Each path below is one point turned by a fixed rotation once a step. After each direction that follows a path, write how fast that rotation turns it, in degrees each step (0 if it stays still).
Each turn is a multiple of 5 degrees from 10 to 175, or 0.
Each row of a path follows its step; steps can be skipped.
Path 1:
step 0: [-27,   9,   4,   0, -18, -10,  27, -13,   1,  38,  -5,  43,  27,  19,  10,
 -13,   8,   1,  -9,   5,  11,  10, -34,   1,  -8, -16,  16, -18,  18, -10,
 -12,  14, -15,  -4,   4, -22, -17, -16, -14, -22,   6,  13,  -6, -13,  10,
  19,   3,  29,  28, -12,  16]
step 2: [-20,  -5,   4,  29, -13,  -5,   6, -23, -22, -27,  -6,  35,  18,  -4,  12,
   6, -33,  -5,  13,  -5,   3,  19,   8,  13,  32,  -3,  21, -12,   9,  -3,
   3,  32,  12,  -1,  -8, -26, -24,  -1, -12,   8,  10, -16, -15,  -1, -26,
 -32,   7,  15,   7,  27,   1]
step 6: [ -6,   3,  17, -25,  -1, -28,   1, -12,  26,  -1,  -4,  47,  12,  14,   4,
   7,  10, -23, -16, -18,   2,  43,  -5,  34,  12,  13,  25,  13,  21,   4,
   7,   7,  -7,   3, -14,  19, -25,  -8, -13,  11,  15, -12, -16,  12,   3,
  13, -15,  -8,  25,  -4, -17]
step 8: [ 11,   0,  -2,   1, -29,   5,  18, -26, -15,   9, -29,  29,  12,  -8,   3,
  13,  13,  23,  -6,   1,  17,   6,  -5,  -9,  18,  35,  32, -22,  -1,   2,
 -25,  -5,   3,  -3, -39, -29,   1,  -7, -14, -17,  14,  20, -31,   4, -33,
   6,  -7,  -5,  13, -13,   2]
step 17: [-16, -16, -17,  10, -27, -43, -16,  -7,  -7, -19,  23,  37,   4,  17,  20,
   0,   3, -14,  13,  21,   6,  14, -13,  22,  -3,  -9,  30,  -5,  19,   4,
  -1,  -9, -22,  16, -22, -15, -11, -23,  -7,   2,  16, -16,  18, -38,   5,
   6,  11,  -7,   2,  16,  -6]
step 18: [-15,   1,  24,   1, -19,  -3,  13, -46,  13,  15,   6,  54,  28,  27,  37,
 -21,  -3,  -6,  -8, -14, -16,  13,   1,   9,   9,   4,   0,  -9,   3,  18,
  13,  -2,   4,  -4,   5, -14, -28, -12, -26,   3,  -2, -10,  -2,   3,   3,
  16,  -8,  -3,  21, -18, -16]
step 21: [-12, -14,  12,  11, -40,  -9, -16,   9, -21,   8, -11,  45,  13,  14,  -5,
  -1, -26, -11, -13,  14,   9,  31,  17,  -4,  19,   5,   2,  10,  32,  14,
  -8,   0,  14, -27, -26,  -3,   0,  -3, -32,  -2, -18,  -4,  -3,  13, -28,
 -14, -18, -14,  18,   5,   0]
step 24: [-19, -15,   5, -14, -12, -23,  36, -21,  22,  13, -13,  29,  11,  24, -11,
  36, -13, -21,  13, -13,  18,   8,   8,  -3,  16,  10,  47,   7,  20,   9,
  11,  -3,   6, -22,  -8,  12,   8,  -7,  -5, -24,  10, -23, -16,  -1,  -2,
   1, -20,  16,  21,   6,   3]
step 25: [-20, -12,   5,   0,   8, -33,  12, -14,  -2,   5,   8,  32, -10,  -9,  -9,
 -14,  -9,  -5,  21,  -7,  -4,  52, -27,   8,  31,  14,  13,   5,   5,  -9,
 -18,   5,  20,  23, -35, -11, -29,   9,   3,  -6,  21,   2, -24, -21,  -2,
   3, -15,  -7,  -4,  10,  17]
Speeds:
[ -1,  -9,  -6,   2,   2,   6,  -3,   5,   6,  -3,   1,   8,   2,  -6,   6,
  -1,  -2,  -6,  -1,   3,  -2,   8,   0,   1,   0,  -2,  -5,  -7,   0,   5,
  -2,  -5,  -1,  -3, -10,   2,   5,   6,  -6,  -1,   0,   3,   3,  -9,   5,
   0, -10,   0,  -2,   7,   6] -> 90
[-4, -3, -4, -4,  0, -9, -9,  0, -1, -5, 11,  5,  7,  1,  0,  9, -2,  6,
  3, -5, -1,  4,  1, -5, -4,  1,  4, -1,  1, -7,  8, -6,  5,  3,  2,  3,
  0,  1, -5,  5, -6,  2, -5,  6,  1, -6,  1, -3, -5,  3,  7] -> 95
[  5,  -2,   2,  -3,   2,   3,   5,  -4,   2,  -5,  -6,   3,  13, -12,   0,
   2,   5,   4,   0,   0,   4,   0,   4,  -1,   5,   0,   0, -10,   4,  -5,
  -5,   6,  -5,   3,   7,   4,  -6,  -1,  -2,  10,   2,  -5,  -2,   4,   1,
   6,  -5,   4,   2,  -3,   2] -> 175
[-1,  4,  0,  5,  0, -5,  6, -8,  0, -6, -2, -3, -5,  7, 10,  1, -2, -1,
 -7,  0,  3,  5,  3,  0, -3,  2, -7, -2,  6,  7, -5, -2,  8,  0,  4,  7,
  4,  0,  4,  7, -8, -6,  8,  1,  3,  2, -1, -7, -1, -3,  5] -> 130
[  3,  -8,   1,   5,   2,  -2,   0,  -1, -10,   3,  12,   2,   1,  -2,   0,
  -7,   7,  -1,   1,   4,   1,  -6,  -4,  -8,   0,   3,   5,  -3,  -2,   9,
  -5,   3,  -6,   2,  -2,  -4,   4,  -5,  -8,  -1,  -7,  -1,   2,   5,   1,
   5,   0,  -8,  -2,  -4,   2] -> 80
[  0,   0,   1,   1, -10, -11,   0,  -4,   6,  -6,   1,  -5,   1,  -8,  -2,
   4,  -3,  -7,   0,   0,   4,   2,  -6,  -5,   1,  -4,  -1,  -3,  -4,   0,
   0,   3,  -6, -17,  -4,  -1,   5,   2,   3,   0,   7,  -1,   1,   4,   1,
  -3,   2,  -2,  -7,  -6,  -2] -> 95
Path 2:
step 2: [ 14,  18, -35,  17,  -6,  -3,  12,  19, -10,   8,   7,  20,  -7,   6,  -5,
  -3,   8,  10, -25,  26, -10, -14,  17, -15,  17,  -4, -14,   7,  -8, -29,
  -8,   4,  -2,  16, -18,   4, -11,   5,  -6,  -9,   1, -40,  -6,  -7,  39,
  16,  24,  -1, -12,  29,  20]
step 5: [  0, -30,  13,   8, -21,  -7,  23,  19, -16,   5,  -4,   9, -19,  15,  16,
  36,  -4,  19,  24, -16,  11,  -6,  19, -18, -17, -21,  13,  34,  13,   5,
 -24,  10,  -1,   2, -18, -13,  -2,  10,  -5,  -7,   9,  23,  -6, -13,  23,
  15, -10, -11,  -8, -26, -13]
step 16: [-10,  -3,  -7,  17,   1,  -3,  -6, -20, -13,  12,  16, -24, -10,  24,  -5,
   0,  38,  36,   3,  18, -15,  -3,   0,   0,  -5, -22,   2,  17, -26, -26,
   7,  -7,  -2,   8, -34, -18,  -3, -18, -29, -10, -14,  -5, -11,   0,  11,
  -1,  -9, -15,  25, -21, -24]
step 17: [ -2, -17,   1,  -1, -30,   0,  36,   0,   5, -25,   5,   2,   4,  13, -25,
   2,  16,  26,  13,   7,  10,  31,  15, -37,  -6,  10,  -9,   4, -15,  -4,
 -10, -44,   9,   9, -26,  12,   3,   8, -28,  -7,  -6,   1,  -1,  -2,  10,
  -8,  -6, -24,   1,  -4, -27]
step 18: [ 14, -17,   0,   4, -16,  28,   1,  -5, -26, -15,  -9, -17,   9,  32,  -6,
   1,  -4,  18,  18,  11,  20,  13,  21,  -2,  -4,  11,   0,  -6, -15, -16,
 -37, -13,  -9, -12,  -3,  -7, -12, -11, -32, -13,  18, -41,   2,  14,  25,
  12,  -7,  10,  15, -23,  13]
step 21: [  6,  15, -23,   5, -32,  -3,  19,  31,  -2,  -6,   7,  12, -13,   0,  -3,
  -4,  -3,   3,  -7,   7,  -8, -19,   5, -12,  14, -20,  -2,  -6,   1,   6,
 -11,  -4,   8,   7, -36,  34, -13,   4,  -6,   3,  38,  -2,  14, -20,  31,
   7,  30, -14, -26,  30,  -6]
step 24: [ -6, -12,   0,  18,  -3,   5,  -9,  -1, -10,  -6,   0,  15,  -3,  10,   7,
  27,  32,  11,  21,   6,   3, -11,  24, -29,  11, -15,   0,  25, -10, -11,
 -38,  23,  -3,   1, -19, -37,   1,  -3, -23,  10, -10,  -3,   6,  -2,  19,
  13, -17, -15,   8, -39, -20]
step 29: [ 16,   9, -29,   4, -21, -16,   3,   4,  -4,  21,   2,   9,  -1,  20,  -8,
  -2,  10,  36, -21,  11,   3,  15,   7,  10,  -9, -24, -24,   4, -18, -12,
 -11, -14,  15,  21, -13,  43,  -3,  25,  -6, -13,  25,  -9,   2, -11,  39,
 -11,  -1,  11,  -3,  13,  11]
step 31: [ -2,  -9,  -4,  13, -19, -14, -10,  11,  10, -25,  11,  11, -12,  31,  25,
  24, -11,  -4,  -5,   6,  -1, -35,  29, -13,  -2, -20, -13, -21,   8, -19,
  -1, -11,  10, -10, -24,   8, -21,   4, -23,  -2,  23,   4,  -4,  -4,  37,
  26,  -8,  10, -23,   4, -11]
Speeds:
[ 9,  2, -4,  5,  1, 13, -6, -8,  0,  5,  1, -5,  1, -2, -1, -4,  5,  2,
  4, -5, -1, -5, -4,  2,  1, -1,  6,  3,  2, -8, -6,  7, -1, -4,  1, -7,
  4, -9, -1, -5, -1, -6, -2,  2, -1,  0, -5,  5, -6, -6, -1] -> 175
[ -2,   6,  -9,  -7,  -6,  -3,  -1,   0,  10,   0,  -7,   3,  -1,  -1,  -3,
   4,   3,   1,   3,  -1, -12,   0,   0,   2,   9,   5,   4,  -2,   0,   6,
   2,  -1,  -6,   4,  -6,   0,  -6,  -5,   1, -10,   0,  -1,  -1,   0,   4,
  -5,  -7,   1,   7,   2,  -2] -> 80
[ 3,  3,  7, -2,  0, -6, -2,  2,  7, -8, 13, -3, -1, -1, -4, -4,  8, -3,
  5, -1,  5,  2, -6, -4,  6, -4, -2, -7,  4,  1, -8,  1, -4,  0,  2,  4,
  0,  6, -3, -1, -7, -2,  5, -9, -3, -8, -3, -1,  1, -3, -2] -> 110
[-3,  4, -8,  6,  6, -4, -8,  7,  0,  4, -1,  9,  4,  2, -3, -5, 13,  2,
 -3,  0, -3,  1,  0, -2,  1, -4,  1,  4, -6, -3, -1,  5,  1, 10, -1,  3,
  5,  2,  8,  6,  1,  0, -3,  0, -4, -2,  4, -3,  2, -8,  6] -> 80
[ -1,   8,  -5,  -3,  -6,   1,   4,  -6,   0,   4,  -6,  -3,  -3,  -2,   0,
  -2,   6,   2,  -1,   3,   1, -11,   9,   2,  -4,   1,  -5,  -7,   7,   3,
  -3,   2,  -4,   0,   8,   7,  -3,   5,  -1,  -3,  -2,   5,  -3,  -4,   1,
   0,   9,   2,  -7,  -6,   8] -> 40
[  4,  -4,  -1,  -7,   1,  -3, -11,   0,  -6,   2,  -5,  -1,   6,  10,  -2,
  -4,   1,  -5,   0,   5,  -4,   0,  -3,   7,  -7,  -7,  10,  -7,   1,  -4,
   0,  -3,   3,  -3,  -4,  -1,  -5,   8,  -1,  -3,  -4,   3,   2,  -1,   7,
  -2,   4,   5,   0,   0,  -4] -> 170
[ 0, -7,  0, -6, -7, -1, -7,  5,  0, -1,  9, -1, -9, -2,  3,  0,  4, -1,
  4,  5,  4,  3,  7,  4, 12,  0,  3, -2, -4,  2,  5,  0,  0, -7,  0, -3,
 -4, -7,  4,  7,  4, -3, -4,  1,  1,  4, 10,  6, -2, -5,  1] -> 115
